(in the rows, 128 means zero)
name the system of each run:
run 1, U (8 x 20):
[[176 157 110 177 114 145 107 138 161 153 110 126 201 129 150 144 141 153
  115 122]
 [138 122 170 145 122 130 161  93  98 153 131 170 125  85 159 106 162 158
   85  76]
 [120 133 118 157 137  77 165  80  95  90 101 150  95 124 126 152 136 133
  191 127]
 [174 134 152  93 122 130 162 190 132  93 148 135 177 130 113 140 141 121
  172 178]
 [ 92  87 165  83 100 140  93 121 112 165 170 129 102  99 102  69 117 143
  143 124]
 [121 125  96 116 164 131 110  82 132 103  54  92  91 146 111 103  90  78
  136 146]
 [130 160 117  93 157 118 131 213 165  95 156 131 137 159 128 168 149 120
   55 130]
 [100 120 104 151  62 142  49 104 125 180 161 125 128 124 152 144 109 186
  135 107]]
run 2, C (8 x 20):
[[119 130 146 155 178 101 188 120 126 125 111 138 127 122  98 113 153 104
  130 106]
 [147 122 160 116 100 108 133 184 128 116 148 143 160 112 146 133 160 156
  153 121]
 [132 107 111 118  86 162  94 126 107 127 109  83 115 142 177 137  95 122
  133 140]
 [102 130 123 113 180 141 162 102 119 125 139 120  88 143  92 119 106  89
   96 137]
 [108 149 132 151 141  86 135 155 148 133 172 158 148 127  84 145 161 156
  156 122]
 [156 113 128 164  88 153  97 149 137 164 104  92 179 125 172 118 131 144
  134 110]
 [111  99 142  90 145 134 133 108 105 115  92 108  72 120 150  88 114  97
   86 104]
 [109 156 109 116 158  73 155 153 128  74 146 149 103 150 100 174 143 122
  153 143]]
run 3, E (8 x 20):
[[118 117 133 156 132 144 171 100  94 143 135 114 118 131 119 131 109 111
  160 141]
 [114 130 122 134 173 104 145 126 148 116 104 118 122 136  84 107 131  99
  147 132]
 [122 112 148 130 130 112 129 192 149 128 127 108 150 130 132 112 152 125
  132 109]
 [115  98 129 132  93 142 126 145 100 134 131  86 120 141 169 141 109 124
  153 128]
 [121 142  99 138 154 130 151 109 117 106 109 107 103 155 130 159 106  98
  125 143]
 [107 143 130 156 168 106 153 156 151 137 145 129 139 142 101 136 152 121
  104 106]
 [113  98 146 171 108 130 126 140 123 169 122  99 145 121 143 108 134 136
  157 100]
 [126 104 132 120 130 127 142 102 101 104  78 100  96 128 154 115 113 102
  150 129]]
run 4, F (8 x 20):
[[147  81 158 110 126 159 153  99  94 129  69  92 116 111 157  70 108  90
  144 127]
 [ 98 130 127 119 164  57 166 124 111  64 103 149  67 131 125 138 156 118
  136 103]
 [141 135 121 164 115 111 153 192 133 114 145 105 181 155 128 179 144 130
  198 149]
 [107  78 167 100 116 183 155 147  91 166 164  78 114 131 129  89  91  89
  139 143]
 [ 61 116 100 140 174  79 102  93 142 119  84 103  63 140  93 101 121 105
  136  93]
 [163 149 129 138 160  98 142 221 183  95  96 110 191 149 126 144 171 115
  129 130]
 [107  81 163 128  82 169 156 180  79 157 171  93 117 136 200 142 120 132
   97  99]
 [104 117  81 177 148 135 124  34 104 134  62  83  80 148 134 125  82  93
  158 125]]
run 5, M (8 x 20):
[[ 71 112 135 155 151 100 190 138  83 113 149 115  68 148 145 160 134 109
  110  90]
 [113 114 133 200 140 103 169 127 123 147 123 106 156 135  99 126 140 120
  224 129]
 [139  83 198 103 145 145 185 176 117 132 113 101 140 108 139  66 144  86
  125 115]
 [ 54  79 120 117 116  82 101 134 104 110 111  89  52 140 140 115 116 116
  168  97]
 [155 130 108 159 145 123 153 187 149  97  87  71 179 167 134 158 126  91
  191 160]
 [ 87  97 176 118 137 142 183 207 110 152 189 102 119 138 147 129 143 111
   72  92]
 [ 66  90 100 206 118 121 100  81 116 182 112  71 101 143 121 110 100 123
  193  95]
 [180 122 154 150 180 122 192 171 148  93  41  96 171 135 151 103 161  79
  118 116]]
run 6, M (8 x 20):
[[166 148 137  61 135 127 137 145 130  76 124 155 131 124 124 133 132 120
  119 166]
 [100 138 116  95 111 127  98 136 127 132 194 143 107 138 100 149 110 150
  129 151]
 [149 147 106 130 139 165 100 111 162 162 125 110 168 138  93 111 103 118
  127 162]
 [129 141 134 103 153 122 106 141 159 131 123 145 125 119 126 105 148 132
   46  99]
 [124 141 100 151  87 106  69 106 131 132 118 140 129 121 151 152 132 178
  144 109]
 [192 147 128 124 116 170 155 114 117 118 110 138 164 128 163 152 115 124
  104 154]
 [ 97 143 126 112 142 119 149  88 102 124 170 172  74 119 115 144 129 142
   81 112]
 [145 149 113 156 128 114 108  80 145 136 117 151 158 113  82 121 128 146
  195 154]]
run 7, U (8 x 20):
[[108 129 158  98 110 131 123 124 120 158 216 168 128 107  77 119 127 160
  156 152]
 [140 123 115 120 147 136  92  68 152 141  76 116 134 117  80  68  98 106
  171 155]
 [146 150 139  66 176 109 128 174 166  81 106 147 122 127 115 109 156 105
   52 124]
 [ 94 137  90 110  72  98  50 125 128 116 154 147  93 131 154 168 125 185
  124 115]
 [196 154 104 130 111 199 130  66 114 140 108 127 164 130 147 142  83 119
  115 181]
 [103 156 150 128 185 118 181 112 135 152 189 187 116 116  69 120 158 133
   63 110]
 [119 144  92 169 119  68  65 103 163 120  89 140 143 124  99 128 147 165
  207 120]
 [222 130 170  68 111 163 140 155 135  98  87 147 178  98 171  98 145 125
   95 152]]
run 8, C (8 x 20):
[[108 129 131 166 144 118 164  44  92 145 114 160  82 104 139 116 135 137
  102  87]
 [153 130 155 152 137  84 196 129 104  92 110 158 142 109 123 137 164 134
  192 129]
 [178 111 162  90  69 168 130 164 107 126 147 121 168 112 164 128 119 139
  162 166]
 [ 99 102 110  90 110 162  92  85 105 142 133  94  76 138 118 106  68 108
  144 159]
 [110 155 112 136 199 113 149 119 165 128 131 127 130 148  44 121 126  92
  137 153]
 [143 142 145 133 117 112  94 176 179 154 156 154 189 110 107 114 170 169
  115 110]
 [135 107 108 133  90 131  59 111 133 129  58  93 117 122 186 108 117 141
  113  94]
 [133 144 119  96 184 121 176 104 114  75  88 135  81 140 132 134 124  82
   73 131]]
run 9, F (8 x 20):
[[151 151 122 171 153 116 161 168 153 127 123 128 176 140 134 159 161 128
  111 114]
 [129  94 165 149  94 163 156 130  86 170 144 110 139 113 170 112 125 133
  128 106]
 [119 114 118 135 137 116 127  61 104 113  70 120  86 117 130 101 112 113
  159 122]
 [148 153 139 114 166  84 170 165 146  75 118 157 144 129 100 142 165 119
  143 142]
 [105 107 151 136  82 133 136 178 103 145 188 114 142 133 150 156 130 152
  159 126]
 [112 102 108 124 127 163 101  84 117 149  99  76 103 137 118  97  74  94
  157 151]
 [117 146 131 103 201  91 148 146 162  93 105 141 108 135  83 107 155 100
   86 118]
 [116 132 129 172  98 100 119 200 140 138 159 119 165 139 161 172 164 167
  131  90]]
run 10, H (8 x 20):
[[101 113 128 114 104 140 130  97  87 137 155 124  84 128 135 139 103 127
  142 134]
 [131 145 105 128 162 139 138 104 141 123 120 121 132 143  84 130 106 101
  148 165]
 [110 126 139 127 150 120 119 182 162 148 147 114 152 133 100 108 146 123
  115 115]
 [124 108 116 126  95 123  75 125 129 129  92 104 119 122 168 112 123 143
  129 104]
 [152 150 113 127 146 142 155 107 114 105 103 133 118 139 158 155 119 112
   80 133]
 [ 99 145 125 159 133 101 157 139 120 135 181 156 124 133 108 166 147 152
  134 114]
 [150 116 133 153 101 143 113 114 130 153 116 112 167 120 125 112 116 136
  190 146]
 [138 110 163 109 157 147 160 122 126 139 107 122 123 111 128  75 133  97
   87 113]]
run 11, T (8 x 20):
[[ 74 107 109 193 109  73 121 171 121 123 108  87 116 151 171 164 152 142
  159  67]
 [162 119 134 162 133 171 181 169 114 129  93  72 159 153 198 151 125  90
   87 117]
 [ 64 114 148 145 141 113 194 141  76 135 190 135  66 141 147 165 137 128
   81  82]
 [ 99 114 104 223 141 111 172 131 114 137 104  67 142 165 127 162 119 101
  213 122]
 [131  98 183 110 173 150 200 208 132 130 119  83 142 136 143  88 148  70
   75 105]
 [ 41  87 121 148  93  76 115 160  87 115 145 101  54 146 173 163 137 150
  140  64]
 [158 130  83 190 145 171 159 140 126 120  61  44 158 182 172 172  92  72
  137 149]
 [ 77 123 167 115 179 135 198 191 122 150 205 133 100 141 121 132 151 106
   19  86]]
run 12, T (8 x 20):
[[149 168  99 146  83 116 102  67 109 122 145 193 125 110 151 180 136 191
  127 127]
 [195 163 138 140 139 162 177  78 123 138 135 171 181 109  95 131 122 127
  153 181]
 [122 114 188  76 135 107 152 118 117 129 172 185 117  82  71  76 153 139
  158 138]
 [143 110 118  96  94  96  74 116 130  89  80 124 124 113 121 104 118 137
  225 158]
 [183 145 119  34 132 160 100 148 150  84 107 131 135 130 134 112 107 104
   80 181]
 [ 90 152  97  92 106 128  68 105 133 142 201 163  91 129  97 157 106 171
  108 141]
 [158 147  94 169 140 166  90  62 161 175  94 116 176 127  84 104  97 126
  161 161]
 [144 137 169  86 165 119 125 124 161 135 126 181 135  84  90  62 167 136
   59 101]]
run 13, E (8 x 20):
[[158  95 119 136 104 165  90 127 134 139  53  64 145 133 177  94 101 106
  139 126]
 [ 92 120 127  86 152 112 148 133 101  85 124 125  50 144 158 144 125 106
   60 104]
 [108 167  87 191 123  84 120 142 142 125 156 149 145 148 126 202 151 173
  142 112]
 [173 118 162 180 128 184 196 103 107 180 121 116 182 112 148 106 126 116
  126 126]
 [ 69  92 143 101 152  99 129  77 101 129 118 131  47 108  85  71 115 111
  156 115]
 [161 151 103 129 137  66  93 182 180  66  71 130 163 142 126 149 166 136
  170 136]
 [145 102 187 106  98 175 191 204  92 145 187 113 158 126 176 138 135 123
   94 128]
 [ 64 118  79 142 108 137  98  55  96 150 159 102  65 153 101 151  62 123
  188 155]]
run 14, H (8 x 20):
[[151 103 163  92  92 141 121 164 124 129 138 125 151 111 149 105 134 139
  141 133]
 [117 112 133  89 113 143 118  89  95 122 126 129  77 118 142 113 101 125
  108 131]
 [125 163  98 109 159 113 132 115 139  98 139 146 114 147  88 154 120 116
  128 161]
 [127 136 129 131 120 135 103 177 162 157 167 121 173 133 107 130 137 145
  128 136]
 [129 108 128 129 101 146  79  92 129 159  97 116 125 109 149  88 118 142
  112 103]
 [150 156 120 118 163 106 150  98 128  88  90 155 107 123 134 135 140 120
   87 120]
 [128 152 135 131 115 100 145 170 128 111 178 159 145 130 128 174 157 161
  138 132]
 [144 106 138 135  76 168 105  98 110 166 143 116 149 112 142 113 102 148
  164 144]]

runs to name:
run 15 (2 x 20):
[[132  98 176  71 146 120 174 110  89  85  95 142  79 103 132  84 132  95
  127 127]
 [ 86 133 104  89 130  86 121 160 125  72 151 123  81 155 103 166 116 119
  169 156]]
 : U
run 16 (2 x 20):
[[136 133 118 110 128  57 115 143 138  56  69 145 109 121 139 135 161 138
  166 120]
 [170 132 146  95  93 169 151 189 107 112 164 121 161 141 176 165 122 131
  104 154]]
 : H
run 17 (2 x 20):
[[142 136 137  92 139 139 167 175 115  93 148 126 123 147 147 158 129 105
   94 148]
 [ 79 116 117 137  99 128 109 120 109 157 186 119 102 138 120 151 108 148
  149 123]]
 : H
run 18 (2 x 20):
[[116 115 137 146  93 170 178  89  64 161 191 122 120 132 124 152  85 124
  190 168]
 [108 111 141 136 185 146 155  91 139 161 123 102 127 127  48  67 105  77
  170 154]]
 : H
run 19 (2 x 20):
[[123 141 111 153 117 167 176 160  97 136 189  98 138 173 152 206 100 114
  126 157]
 [ 93 140  97 185 179 160 148  81 134 181 142  93 126 155  76 126  93  95
  123 134]]
 : E
run 20 (2 x 20):
[[148 126 175  80 121  97 133 221 155 105 165 155 167 112 103 113 173 147
  153 138]
 [112  80 141  81  70 138  57  84 101 140 112 117  87  98 143  72  99 147
  169 126]]
 : U
run 21 (2 x 20):
[[206 155 142 115 177 133 173 105 150  94  61 154 177 110 103  94 143 101
  136 167]
 [ 85  99 188  57 122 107 130 188 129 133 204 156 104 100  91  86 154 142
  119 114]]
 : E
run 22 (2 x 20):
[[140 106 141 125 120 184 171 108  86 144 131  93 124 134 148 123  89  93
  139 156]
 [ 82 129 121 130 194  94 158 117 130 110 122 125  79 143  84 120 129  92
  116 115]]
 : M
run 23 (2 x 20):
[[139 156 114 138 151 124 168 129 123 104 140 138 135 145 120 170 125 117
  126 149]
 [109 118 143 154 116 132 134 154 131 165 174 121 153 125 109 124 134 143
  152 122]]
 : H
run 24 (2 x 20):
[[140  99 156  60 156 140 145 101 117 102  82 116  97 113 100  60 104  78
  150 162]
 [102 141 114  74 139  70  81 206 168  74 141 133 113 149  97 146 150 135
  130 137]]
 : E
run 25 (2 x 20):
[[109 112 150 112 135  87  90 143 158 137 119 146 125  99 103  74 162 152
  129  89]
 [167 128 113 125  87 116  79 123 134 105  72 128 143 116 180 130 136 155
  141 124]]
 : T
run 26 (2 x 20):
[[149 142 114 175 105 142 117 106 128 156 127 133 162 121 152 148 134 159
  118 113]
 [166 124 153 111 120 159 144  82 109 139 113 148 134  99 138  94 120 126
  114 136]]
 : F
run 27 (2 x 20):
[[173 121 127 130 163 143 141  93 137 109  26 104 135 123 148  83 123  84
  102 120]
 [ 72 115 156  89 141  67 142 176 117  96 164 160  66 117 127 128 169 145
   87  77]]
 : E
run 28 (2 x 20):
[[118 113 113 145  68 105 106 114  91 112 122 125 109 125 166 165 124 165
  196 126]
 [162 126 131 136 150 190 185 110 108 138 109  91 145 142 134 122  96  74
  123 166]]
 : C
